D: rows in 3 groups, each row roughly a mix of its group's directions
D (77 x 10)
[[ 44  -4   9   3  17   6 -11  17  -9  21]
 [ 18  14 -23 -10   4  -2 -37   8  26   4]
 [  8 -16 -39  18 -16  10   3   4 -24  -9]
 [  0 -10  39 -15 -18   5 -15   6 -22  17]
 [ -2 -25  40 -16   5   2  10  -9  23  -4]
 [ 23  -7 -44   6   2  -5  -7  11 -22   9]
 [-22   2  18 -31  25  -7   7 -12  22 -10]
 [-13 -11  35 -23   8   0  27   6 -18   5]
 [ 24  -3 -10  31 -31  12  -4  12 -16  12]
 [  1 -13 -39  18  -7  -3  20   3 -27   6]
 [ -1  39   3 -15  21   1  19  -8  23  10]
 [  8  26 -12 -29  13  10  17  17  26   2]
 [-25  10 -19   7  -5 -14  -4 -13  37 -18]
 [-21  20 -12  -4  12 -15   3 -14  38 -13]
 [-15   7 -32  20 -19  -4   0  -9  31 -12]
 [ -5  33 -26  17 -22  22  -3  -4  -8  12]
 [-17 -15  20 -16  25 -26 -10  14  22   4]
 [  0   8   8  39  -3  -4 -27 -16  18 -17]
 [-32   0  17   4 -11 -14  -1 -11  36 -13]
 [-20   5 -17  17   0 -10  10 -11  40 -19]
 [  8  27 -22 -25  27  11  19  10   0   9]
 [-17  -5  47 -17  15  -8   3   3  11  -1]
 [-18 -16  35 -25  20 -15   8  12   3   4]
 [ -1 -20   6  35 -24  -6 -18 -10 -23   0]
 [-16 -30  11  27  -5 -11   1   1  25 -23]
 [  9  16 -51   2   0   7   6  -5 -13  -2]
 [ 10 -32  25  10 -14  -9 -32  11  -1   2]
 [  6 -12   3  34 -17  12  -5 -14 -33  14]
 [  9 -12  28 -14 -10  11  -4   9 -38  16]
 [-16 -25  28 -18  23 -18   0 -14   9 -13]
 [-10  -1  27   0 -30  13  -3  -7  36  -5]
 [ -6  20  35 -11 -10  -3  -8  -4  29  20]
 [ 13 -32   3   5   4   7   2  13 -42  -5]
 [-20 -24  32   8  22 -25   3   5  -2  -3]
 [ 23  16 -35  21 -16  12 -19  -7   2  -4]
 [  3  20 -14  25 -39  18 -10   5   4   6]
 [-23  -1  36 -28   2   5  24   0   8   2]
 [-15 -20  -3  21 -22 -14 -22  -3  29 -14]
 [  5  -3   9 -36  36  -4  19   5  14  -2]
 [ -2 -34  36  10  -9 -10 -21   9   4  -4]
 [  9  36 -20  -8  12  16  30  -5  -2  12]
 [-29  11 -18   5  -2 -14   3 -15  34 -19]
 [ 15 -10   1  36 -33  11  -8  -1 -17  10]
 [ 25   6 -18   9 -15  17  11  -3 -39   2]
 [  2 -18  38  -9  22 -14   3  11 -25   2]
 [ 20 -20 -29  22 -23   7 -17   9 -14   2]
 [  5 -25 -15  28   4 -16 -17   4  27 -18]
 [-12   1  28 -28  12  11  15 -12  30  -2]
 [  4 -11 -48  15   8  -8  -6  -1  -2 -21]
 [ -6  24 -21  -8 -21  18  -4 -11  36  -1]
 [  8   2 -42  33 -14   2  -4  -8  -6  -4]
 [-10 -13  39 -21  21  -5   8   2 -21  -5]
 [ 13  12 -26  27 -25  19   6 -15 -17  -6]
 [-14 -17   2 -19  25 -26 -12  18  23   9]
 [ 27 -25  26  -7  14  13  23  -2  -6  15]
 [-13 -15   7  32 -17  -1 -16 -23 -27   2]
 [-10 -15   4  34 -25  -6 -20 -14 -22  -2]
 [  8 -21   9  35 -31  -1 -15  -3 -15   1]
 [ 15 -10   8 -28  18 -15   9  24  27 -11]
 [  9  11 -35  -2  -1  19  20   0 -32   3]
 [  9  -9 -50  15  -4  -5   4   6 -16   7]
 [ -7  18  16 -31  -1   9 -11  -1  39   1]
 [-13   3  46 -25  10   0   1   2  16  -1]
 [-25 -27 -19   5  18 -30   5  11  12   6]
 [  1 -19  25   7  16 -23 -22   4  28  -9]
 [ 43 -22   8   4  -5   1  10  27   2   6]
 [ 18  23 -43  10   4   2   0  -2  20   5]
 [ 20   7 -14 -36  11  -2 -23  18  13  14]
 [-16  -9  14 -26  15 -23  -5   3  28 -21]
 [ 13   3  34 -24  26   0   2   7 -21  12]
 [-18  39 -23 -22  11   8   4   0  14  -1]
 [  6  26  -9 -29  17  16  21  10  22   7]
 [  0   0  16 -36  27   0  17   2  26  -4]
 [-20 -13  39 -22  15  -8  18   7  -3   4]
 [-12  12 -41  17 -17   9  19  -9  11 -10]
 [-26 -25  28   1  18 -21  18   5  -5   0]
 [ -5  21 -42   2  12 -10   0 -11  23 -13]]

one row of each group, then the others: which group is each in?
[ 17  23 -35   0 -16  15 -19  -5  20   0]
<91>
[ 15  -9 -21  29 -16 -16 -17  16 -25  -3]
<62>
[ -1 -19  47  11 -19   4   0  10   8   9]
<33>

[  6  -6  14  24 -44  14  -9   1  13   2]
<62>
[ 25  19 -15  12 -17  30  13  10  -6  20]
<62>
[ 30  -9 -21   8   0  17   4  12 -35   9]
<33>
[ 18 -22  10  33 -32   4  -8   3 -12   5]
<62>
[ 14  30  12 -21  21  12  23   1 -10  19]
<33>
[-26 -16  25  -2  14 -21  -4  -6  23 -22]
<33>
